Here are some points, one per row:
[-25 -41   1   7 -22  -8 -26  -3 -37  -3 -54  90 -16  11  55   2 -40  32
 -12  22 -32 -12  18  23 -16  25  -3  48   7  17  44 -13 -28 -41 -11 -37
  18]
[  28   15  -47   23   19   32  -32   60    8  -20  -34  -10  -14    5
    5  -11  -17   55   -4  -27   39  -45  -39  -25   43    8  -34    0
   17 -113   28   17  -47  -37  -30   22   20]
[-70 -20   3   0  35 -20   6  -4 -10  29  -8  21  -3   6  59 -26  -4  13
  56  30  50  -5  41  59 -28  49  34 -37 -45 -52 -12 -44  46 -37   6  36
 -31]
[-29 -14   7  -8  -5 -15 -21  13  21  33  46  -1 -26 -86  10 -28   8   6
  47   3 -15  24  13 -22  20   7 -16  14  22  22 -20 -57 -31 -56  27  33
 -16]
[ -6 -68   4  24 -34  27  14  22  24 -41  17 -47   9  33 -11 -98  14  15
  27  21 -71 -34 -15  -7  21  51   6 -10  -7  -4   9  50   8 -18  27  16
  -4]
[  0  27 -16 -38 -63 -14 -21   3   3 -30 -30 -19  33  58  10 -31  10 -25
 -45  31  41  -7  -4 -22 -41  -8  13  29 -25 -14  -1  19   0  14  34  28
 -30]
[ 56   0  21  55  20  41 -24  30  25 -17   4  27  61  -7  67   8  31 -63
  52  -8  24  47  -3 -36 -20  21  15 -10   6 -32 -22   1  -7  21  -5 -46
 -66]
[  6 -14   2  67  16   8  37 -62 -15  17   2  19  21  -7 -40  10  34 -16
  -7 -30 -64  -6  -2  -3  13  27  48 -12  -7   7  34  45 -55  39 -37   9
 -19]
[ 21  12 -30 -39  42 -55   7  35  15   3  51 -34 -13  39   1  43 -27  -6
  96  -4   9  -9  25 -85   2  -6 -24  -9  54  15  14  68  35 -37 -36  -9
   9]
[-42  34   1  10  23 -42   4  42 -35  19 -16  35  14  29 -30 -14  -4  -4
 -24 -12 -19 -14   5  -4   6 -46  20  -5   1  46 -61 -25  23   5  11 -17
 -41]
[ 52 -51   5 -28 -13   6 -11 -20 -65   7   4  -1  -7 -24 -14  31   5   3
  12 -46 -19 -28  -8 -24 -56  14  42  60  42  -9  21 -47  74 -23 -35  42
 -47]
[ -9   9 -13 -32  32 -46 -47 -47  40  -6  15 -40 -35  18  12 -19  21 -40
 -34  55 -70 -26  -1 -43  29 -60 -32  15 -30 -47  20 -37 -26  35  16 -41
  -4]
[-54  15  29   0  13  76  -2 -19  34 -21  53  68  16  25 -30  -9   0  15
 -56  14   6 -46  -7 -61 -49  -4 -19  -9   3  26 -46  19  26 -12   8  30
 -13]
[ 29 -55  10  -9 -26  16 -20 -15  -5  47 -45 -23  21  19 -54  18  -4  10
  -3  23   5  47  56 -13 -31 -33 -27  21 -69  -8 -56  41  -3  -3  23 -41
 -28]
[-16  44 -13  45 -18 -25  13  50 -44 -25  28 -31  20  -6 -52 -10  60  35
 -33 -38   1  34  13  15 -31   0   0  33  -5 -78   6  39  11   6  25  11
  18]
[-48  16 -37  25  28  68 -83 -22  -4  56  30 -20   8  50  34 -25  12  26
  -4 -34  11  21  -1 -27 -40 -11 -10  -5  31  17  28   8   0   9  15 -16
  29]
[-16 -66  -2 -12   5 -60 -51 -12  11  -6 -22  -9  -8  19  16  22 -24  23
 -23 -98  -3  -8 -41  -4  25  -5 -33   5 -52   7 -30 -34 -40   8 -15  -1
 -31]
[ -3  -1 -10  37  34 -54  -5 -21 -11 -33 -42 -19  70 -15  11  -5   2 -25
   0  -1  -6  49   9  11  -4 -17  10  -8  11  39 -22  24 -27  71 -13  26
  57]
[ 11 -29 -63 -14   8   4  37 -18 -55  11  23  18   3  69 -58  72   0 -76
   5  37 -14 -14 -45  47 -50 -37  -4 -12  11 -32  -3 -87 -38 -73   0  26
  13]
[ 29  29 -18  21 -39  50  44 -25  21   8  10  -2   2 -72  13   9  19  -3
   1   3 -32 -22  29  29  -6 -33 -33  23 -26 -40  -7  -4  45  18  11  12
  17]
[-10  36   3  22 -10 -34  19 -21   3 -22  -6 -21 -19  43  30 -52   0 -24
 -23  40  10  22  46 -36 -10  11 -24  38  38 -24   1   1  -6  14 -71  26
 -62]
[ -18  -13   61   -9   31   31   74    6  -12    9  -28 -112   11   35
   39    7  -39  -10   -1  -11    2    4  -45    2   19   44   10  -12
   48  -11    8    5  -40   -4   34   -4  -14]
[-22 -36 -34  19  21 -22  30  43  35  12   8 -25  27 -10  52 -18  -5 -28
 -28  38  11  11 -73  -2 -34  -6 -35   9  -4  93  38  48  61  41  -6 -11
  29]
[-64  15  46 -10   1 -49  16 -15 117 -26  -5  31 -41 -15 -30  16  35  22
  -5  -9  15 -14 -40  31  -3 -34  36   8  37 -26  20  49 -17 -27 -40 -27
 -30]
[ 15 -13 -41  11 -14  42  63 -69 -14  37 -29  21 -23   5   8   3  21   4
  -4 -37  23  46  16  26  56 -57 -41 -46  32  40 -24  30  -4 -14  22  38
 -35]
[ -7  42 -27  -6 -12  20   8  33   3  54 -19  -4  31 -32  35  13 -15  44
   5  34 -42 -30  17 -17  65  46  53 -94 -10   9 -47 -13  -5  20 -44 -17
   0]
[-26  28   0  -4  -7 -58   1 -26 -42  17   6 -16 -12   0 -38 -57  27  33
  48  -5  47  -7   4  -8  45  -1  12   6   1 -13  10  -5  58  22  60   1
  -3]
[-14  30  24  30  12  -6  16 -25  19 -38 -22 -12  68 -46 -19  55  10  12
  30   3  32 -12  -3  29  29 -18  -7  83 -17  24  50 -14 -32  16  31  -5
 -41]
[ -4  61  46   5 -10  31 -51  23 -47  26  26  -6 -71   3 -92  24 -18 -10
  25  21  19  52 -51 -43 -18  47   9  30 -24  -8  10 -37 -40  20   3  34
   0]
[ 48   5  16  54 -17 -48 -27  26   7  69 -14   7 -45  24  -2  45 -72  -9
  -9  17  14  -5  33 -25   9   6  16 -32 -21  31  36  29  -2 -16  54  42
 -24]
[-16   6  -7 -59  48  -7  -1  -5   7  42   6  70   3 -30 -11   2 -33 -59
 -11  -9 -25 -23 -48  27   6  33 -25   4 -31 -20  34  32   0  23  13  47
   4]
[-20 -49  24   6 -37 -60  -6 -12 -53  19  -2  23  70   7  18  39  38  42
  15  13  50 -38 -24   2 -48  -2 -53 -39   2 -19 -19  -6 -25  39  -9  15
  66]
[-12  26 -37  26 -29 -12   3  23  -8  -2 -35  19  15 -81  15  -2   2 -86
 -17 -62 -11 -14 -12 -63 -31  26  18   7  15  22 -61 -16 -37 -35   9 -14
  33]
[  8 -55 -20   0 -11  -2   6  31 -27  18  62   6  16 -21   0 -15 -10 -10
 -57  34  14  22 -53  -3  45  20  46  -2  -1  48  33   3  -1 -25 -13 -14
 -13]
[ 18  32  53  18  30  35 -28 -25 -97 -31   0  19 -55 -10  32  27  21   5
  11  20   5 -38 -25  20  52  -7 -18  11 -21  18  -2  55   2  15 -42   8
 -11]
[ 17 -18   7  26 -40  16  -7 -10  50 -10  24  22 -21  24   0  34   3 -18
 -10  57  36 -10 -16  -4  88   2  36  24  14  -9 -66 -58  60  30 -12  58
  55]
[ 11 -15  -7  34  94  36 -51  48  48 -30 -78 -28   9   8 -25  34  34  19
  -6  13 -14  -9  37  17  -9  24 -41   6 -17  40  23 -22  34   0 -17  42
  24]
[ 16  -5 -14 -14   9  -2  29 -61  -4 -33  60   2  36 -24  55 -23 -22 -35
 -32  40  33   6  60 -63  28  15   4   7 -41  20  44  19 -19 -66  50  12
  42]
[  5   6  38 -38 -26  12   6  -8  33  25  18  15  56  25 -21 -32   5 -19
 -19 -35  48  33 -13   6  53  55 -54   5  13 -10   4 -34   2 -46 -35 -33
  26]
[  1 -24 -12  19  40 -16  64  16 -10  16 -31  16 -56 -10  -7 -13   3  10
 -50   5   3 -55  63   4 -10  -4  -5  15  67 -16   0 -21 -11  47  15  -7
   0]
[ 30 -10 -68  19  63  -2  22   8  24  20  30  22 -11  19  16 -25 -45  36
  -9  -7  -4  37  -3  55  38  30  15  59  52 -31 -61  -6   7  37  60 -62
  25]
[  2 -14  -3  55 -35 -35  -2  24  57 -22  51 -24 -15 -61   4  -2 -57  10
  24  25 -45  33   8  25 -39 -32 -37 -39  14 -17 -17   2 -26  12 -15  43
  -5]
[-14  12  27 -32 -37  -4 -20  17 -43   2   1  17 -35   8  50  13  21 -32
  33  -6 -17  56 -29  38   3 -11 -24 -22 -14  -7  13  -6   9  59 -23 -21
   7]
[   4   -5   16  -37    9   33  -14  -16    4   13   -4  -21  -14    1
   47  -43    2   19  -28  -91   43    1   -9   13  -26 -103   83   -5
   -2    6   32  -34  -12    1  -14   48   46]
[ 26  27 -45  -3  13   6  15 -39  32   0 -13 -44 -56 -10 -33 -17 -10 -12
  79   6  20 -65 -28  18 -64  36  30 -19 -54  42   1 -23 -40  20  24 -15
  14]
[-37 -15  22 -15 -25  40 -12 -40 -15 -11  25 -38 -19   5  25  41  -2  13
 -13 -11   1 -12  68  16 -22  45 -46  37  46  22 -57  14 -47  35 -34 -19
  10]
[ 56  52 -33 -41  -9 -35 -42  12  23  11  49 -19  17  -2  18   5  71  18
  13   5  -3 -20  -3  84 -20  24  32  61 -17  20 -30  65 -13 -36   3  19
   9]
[-17 -39 -36 -90 -34   0 -56 -25  -1 -90 -25  27 -15 -20 -50  38  -2  19
   7 -27 -18  27  27 -33  21   8  11 -52  42 -18  11  20  25  66  41  25
   7]
[-25 -18 -21  34 -33  33 -79  21   7  40   3 -34  34 -32 -26 -47 -15 -49
  12  38  -2 -36   7  26  44 -29  -2 -20  34   2  21 -11  62 -13 -40 -48
 -27]
[ 19  38  11 -39  10   4  -3  17 -10  -5  66 -43  59 -32   0  59 -38  54
 -56  15  -6 -16  22  -2 -21 -30  19 -39 -39 -27  18 -31 -22   4  22 -34
 -57]
[ 10  96  32  -4  -6  -2 -30 -37 -12 -47 -22  37  62  61  15 -31 -94 -10
   7 -14 -54  34  12  37  -8  -5  -3 -20  33   3  12  10  26 -46   8 -14
  34]
[ 14  -8   2 -31  33  32  28 -29   2  -5 -36  22  -9 -36  21 -20   5  65
  32  40 -15  41 -76 -71  18 -18 -23  21  -9  13 -33 -24  16 -31 -46  -4
 -11]
[ 21   3 -32 -29  -7 -29  13 -45  32 -10 -20 -24 -19   1 -75 -15   2  30
 -17  28  49  61  17  22 -24  35  34 -34 -20  12  26 -12  13  -3 -87  18
 -25]
[ 75   1  47  16 -18 -21  39  31  11   1  54  21   8  41   2 -45   9  35
  10 -40 -42 -19  11  -5   3 -17 -25 -24 -32  54  29 -36  12  23 -19  -3
  18]
[ 61 -15  46 -23   5   8  -6 -35  12  14 -20  21  14   6   0 -26  36  15
  13  55  -9 -11  -7  -6 -37 -13  59 -23  76  -5 -16  52 -34   6  43 -16
  36]
[-11 -22  30 -11  57  -7 -17  47 -10  -9  10   8 -35  -1   0  14  73 -25
 -53  20 -23  56  32  10  26 -24  42 -45 -19  21  24  -3 -17 -65  29 -40
  34]
[ 25  10 -20  46 -32  19   6   4   7 -52  21  42 -26  -7 -18 -14  22  10
  -5 -34  48 -16  -6  11  -4  33 -62 -81  -7  21  38  -8  24  10  25 -57
 -39]
[ 14  49  14 -27 -64  -1  36  10   7  46 -75 -14 -37 -11  11  20  45  13
 -34  -2 -23 -14 -15  -6 -21  15 -46  11  19  -8  32 -26  15   8  37   5
 -26]
[ 24 -15  45   9  27  -9 -11 -44 -19  22 -18 -27  14 -58 -33  13 -33 -40
 -24 -41   6   3   8  11  -7  18 -22 -22 -28 -46 -26  18  67 -36   3 -24
  49]
[-17 -16  -7 -47   7  43  41  78  12   6   8  37  30  35 -13 -20  17 -23
  52 -31 -22 -13  50  16  33 -26   0  24 -32  10   9   2 -37   2 -11  34
 -30]
[-51  27  -4  -1 -44  21  50  25   6  22 -16  19 -36   3   6  25 -52   7
  32   1 -10   4  20 -23  -5 -25  38  50 -23 -53  42  27  15  45 -15 -64
  51]
[-40 -29  -7  43 -25 -17  29   6 -22 -55 -19 -31 -27  63  11  93  28   1
  -5 -43 -27  15 -24   4   5  -5  49   1 -43  10 -47 -14  36 -48 -12 -19
  -3]
[ -5  -9  30 -57  15  28  28  53 -35 -74 -21  -4 -36 -31 -25 -44 -68 -16
  17  11  43 -30   5  52 -14 -47 -10  23   5  23 -35   0 -21  10  -2 -30
 -12]
These points spread out most along one direction. Take the direction at right angles to it along which they spread out most. Go by this last direction. For each point below, how far along it does it lie, from 0 to 99? The average is 50, and the first point in the table lies past the average. One standard deviation of the points above along it is 16.
[-16 -66  -2 -12   5 -60 -51 -12  11  -6 -22  -9  -8  19  16  22 -24  23
 -23 -98  -3  -8 -41  -4  25  -5 -33   5 -52   7 -30 -34 -40   8 -15  -1
 -31] 64
[ -9   9 -13 -32  32 -46 -47 -47  40  -6  15 -40 -35  18  12 -19  21 -40
 -34  55 -70 -26  -1 -43  29 -60 -32  15 -30 -47  20 -37 -26  35  16 -41
  -4] 39
[ -7  42 -27  -6 -12  20   8  33   3  54 -19  -4  31 -32  35  13 -15  44
   5  34 -42 -30  17 -17  65  46  53 -94 -10   9 -47 -13  -5  20 -44 -17
   0] 61
[  2 -14  -3  55 -35 -35  -2  24  57 -22  51 -24 -15 -61   4  -2 -57  10
  24  25 -45  33   8  25 -39 -32 -37 -39  14 -17 -17   2 -26  12 -15  43
  -5] 38
[  6 -14   2  67  16   8  37 -62 -15  17   2  19  21  -7 -40  10  34 -16
  -7 -30 -64  -6  -2  -3  13  27  48 -12  -7   7  34  45 -55  39 -37   9
 -19] 46
[-26  28   0  -4  -7 -58   1 -26 -42  17   6 -16 -12   0 -38 -57  27  33
  48  -5  47  -7   4  -8  45  -1  12   6   1 -13  10  -5  58  22  60   1
  -3] 34
[  5   6  38 -38 -26  12   6  -8  33  25  18  15  56  25 -21 -32   5 -19
 -19 -35  48  33 -13   6  53  55 -54   5  13 -10   4 -34   2 -46 -35 -33
  26] 66
[ 14  -8   2 -31  33  32  28 -29   2  -5 -36  22  -9 -36  21 -20   5  65
  32  40 -15  41 -76 -71  18 -18 -23  21  -9  13 -33 -24  16 -31 -46  -4
 -11] 60
[ 14  49  14 -27 -64  -1  36  10   7  46 -75 -14 -37 -11  11  20  45  13
 -34  -2 -23 -14 -15  -6 -21  15 -46  11  19  -8  32 -26  15   8  37   5
 -26] 31
[ 29 -55  10  -9 -26  16 -20 -15  -5  47 -45 -23  21  19 -54  18  -4  10
  -3  23   5  47  56 -13 -31 -33 -27  21 -69  -8 -56  41  -3  -3  23 -41
 -28] 48
[ 56  52 -33 -41  -9 -35 -42  12  23  11  49 -19  17  -2  18   5  71  18
  13   5  -3 -20  -3  84 -20  24  32  61 -17  20 -30  65 -13 -36   3  19
   9] 39
[ 24 -15  45   9  27  -9 -11 -44 -19  22 -18 -27  14 -58 -33  13 -33 -40
 -24 -41   6   3   8  11  -7  18 -22 -22 -28 -46 -26  18  67 -36   3 -24
  49] 62
[ -4  61  46   5 -10  31 -51  23 -47  26  26  -6 -71   3 -92  24 -18 -10
  25  21  19  52 -51 -43 -18  47   9  30 -24  -8  10 -37 -40  20   3  34
   0] 53
[ 17 -18   7  26 -40  16  -7 -10  50 -10  24  22 -21  24   0  34   3 -18
 -10  57  36 -10 -16  -4  88   2  36  24  14  -9 -66 -58  60  30 -12  58
  55] 64
[-20 -49  24   6 -37 -60  -6 -12 -53  19  -2  23  70   7  18  39  38  42
  15  13  50 -38 -24   2 -48  -2 -53 -39   2 -19 -19  -6 -25  39  -9  15
  66] 51
